rotation ticks, each row followed by its count of ticks:
The counts run from 0 to 650.
[ 18  30  34 -25   6 -23   2   6  22  39 -16  13   8  -7  32  10  -1 -24
   9  32  -5  23  28   1   8   6   8 -29  12 -12  -5  14 -12   5  15   5
  16  11]	152
[  9  33  51 -30   6 -16  11 -25  -8  21  -7 -15  13  -5   5   5   3  -3
 -16  19   0  37  27  -7   8   3  10 -10  -6 -17   7  32 -24  13  -3  12
  28   2]	206
[-16  25  30 -27   8 -24  11 -16  -1   3   3 -22   3 -27  -9  29  -9   0
 -21  18 -16  31  29   6   4  16 -19 -30  -3 -22 -24  11   0  -9 -22  -9
  12 -19]	257
[-12   7   2   6  17 -13 -15   2 -10  21 -37  15  27 -20  27  18   5   5
 -14  23  12  32  27 -35   2   6  19 -40  20   5 -15  28 -12   0 -17   1
   8   7]	435
[ 31  22  38 -16  12 -35 -29  -2   5  24 -19  11  12 -11   9  13   1   8
   9   6   0  29   6   6   5  13   2 -61   9 -15 -18   9   2 -10  -2   1
   6   9]	297
[ 14  21  33 -11  11 -21   3 -18   0  24 -31   8  16 -22  18  17  -8 -22
  -2  11   2  42  17   8  15  28  19 -20   2  -8   3  27 -21  16 -13   3
  16 -12]	593
[ -8  10  13 -14  -7 -13  10  -7 -17  24  -8  10  25   2   6  15  14  -6
 -24  26   5  26  36 -13  11  -2  -9 -37  20   1 -17  42  -1  -1 -39   2
   2  -8]	289
[  7  16  18  -5  11 -10 -25   7   0  23 -26  23   9   2  30   3  10   2
  -4  19  12  26  21 -23  -1 -14  26 -51  16 -19  -3  30 -20   2   7   8
  15  22]	93
[  5  23  15  -7  -4 -11 -19 -12  -5  11   5   8   1 -15   3  -2   5  12
 -21  23   7  20  23   5  -1 -23   8 -67   4 -44 -12  19  -2 -13 -17  -5
  14   0]	244
[ 10  19   5  -8   6 -15  -1  -1  12  14 -32   7  11 -37  40  21 -13 -17
  -4  42  -6  27  32  -7   7  25  20 -27  11  -3 -17   7 -10  -1 -12  -6
  20  -5]	252
[ -5  18  20 -19   7 -17   8 -13 -11 -13  -5 -19  10 -22  16  19   0  10
 -25  43  -5  25  44 -41   0   2  15 -14  15   0 -21  10 -24  18  -2   7
  21   3]	463
[  7  33  24 -15   1  -4 -18   5  -6  14 -14   6   6  -4  19 -11  10  17
 -20  37   1  19  34 -14   2 -28   6 -44  -3 -20  -5  22 -18 -10 -11   3
  24  20]	5
[ -2  16  19   1  31 -24 -18  17   4  27 -33   9  21 -29  21  33  -4   1
   3   8   0  32   7 -16  -4  25   2 -45   9   0 -21  10   2 -13 -10  -3
   8  10]	196
[ 18  15  36  -7   3 -35 -24 -22 -11 -17 -16  -8   5 -18  11  28  -4   4
   5 -10  -1  33  10 -13   9  26  26 -42  20  -9 -20  10 -19  20  14  -3
   3   2]	25
[  9  16  20 -13 -15 -18  -1 -11  -8  12 -24   4  17 -10   5  11   4  -9
 -10  13 -10  31  34  19  23  15 -12 -40  10 -12 -19  27   0 -11 -44  -8
  -2 -19]	201
[-13  11  23 -23   6 -21   4  -1 -20  25  -2   3  24  14  -7  17  23   6
 -15  14   5  26  32 -19   1 -11 -17 -41  20  -4 -14  46  -2  -5 -19   8
   1   5]	531
[-10  26  11  -8  -7   8  -3 -14  -6  -9 -39 -10   9 -26  29  15  -1   0
 -26  26 -10  41  42  -6  16  12   8 -12   0 -13 -13  28 -22   3 -30  -9
  20  -4]	404
[ -7  22  11 -15  -9 -29   0  12  17 -13 -15  -6  -1 -16  29  37  -7 -18
   5  20 -20  27  38 -11   9  19  -8 -32  25  -2 -40   4  -1  -8  10 -11
  -8  -2]	611
[  5   3  20 -10  -6 -37  10 -23  -7   8  -1   0  15 -17   7  36  -5 -27
   3  -1   4  31  20  -2   8  30  11 -40  33 -14 -22  24  -9  18   1   6
  -9 -15]	83
[-14  10  18 -17  -1 -19   2 -11 -26  -9   0 -13  15   2   0  17  12  18
 -24  24  -1  25  41 -42   6  -6   1 -34  22   4 -30  31 -15   5 -16   5
   2  -2]	617
[-33  21   6  -7   4  -3  10   3   8  21 -11   7   3 -12  28  23  -4 -37
 -18  19   8  26  31 -18  -2 -10  23 -22  27 -25  -3  39 -21  13  13   9
  17  12]	577
[ -7  24  21 -17 -11 -25  -4  -2   7  18  -4   9   4  10   3  25   5 -32
   5 -14  -1  24  19  15   8   3 -10 -57  27 -29 -12  38   3  -5   4  -1
 -13  -5]	627
[  4  32  38 -28  11 -26   8  -1  23  26   6  -3  -6 -28  16  19 -16 -20
   0  25  -7  26  22  13  -5   4   4 -34   0 -34  -8   3  -4   0  16  -3
  22   1]	154
[  3  18  16 -19 -15  -8   6 -16 -11  20   7  11  11   5  12  -4   9 -11
 -21  35  12  17  40  -2   9 -24  13 -47  18 -27  -4  40 -12   4  -9   7
   9  -2]	631
[-15   9   2 -10 -12  -8  15 -15 -20  17  -4   8  22 -13   1  18   5 -17
 -26  24   6  26  39  -4  11   2  -7 -36  22 -13 -18  44  -3  -2 -43  -1
  -1 -20]	288
[-23  13   8 -15   1 -21  -2  10  -3   8  17   0   5  -3   5  23   5   1
 -13  26  -2  14  36 -21  -8 -21 -17 -52  27 -24 -31  20   6 -16  -4  -1
  -3   7]	429
[ 37  25  33 -25   1 -34   6 -12   4  22 -11   9  18 -14  18  15  -5 -17
   8  22  -2  27  24  13  14  29  11 -32  11  -5 -10  13  -8   9 -10   4
  10 -11]	595
[  6  31  26 -12   3 -15 -18   1  18  28 -16  14  -3 -13  14  21  -7 -25
   5  -7  -3  30   7  26   3   9   1 -55   8 -42  -5  23   4  -9   8  -7
   2   0]	540
[-15  12  25 -14   4 -18  -5  -4 -21  -4  -9  -7  17   7   3  17  16  19
 -20  15   0  30  32 -46   4  -8   1 -28  26  12 -27  32 -18   8  -7   6
   7  11]	618
[  5  35  46 -39 -10 -24   4  -4  11   7  -7 -11   1   8  -1  16   2 -13
   2   3 -22  31  32  21  17   5 -22 -33   8 -19 -16  23   3 -10  -2  -3
   3  -4]	357
[  6  32  40 -13  -4  -3 -18 -23  -9  -2 -37 -12   5  -2  18  15   5  -2
 -13  -8  -7  45  23  -3  20   8  22 -17   0 -18   1  33 -29  19  -2  -3
  18   5]	505
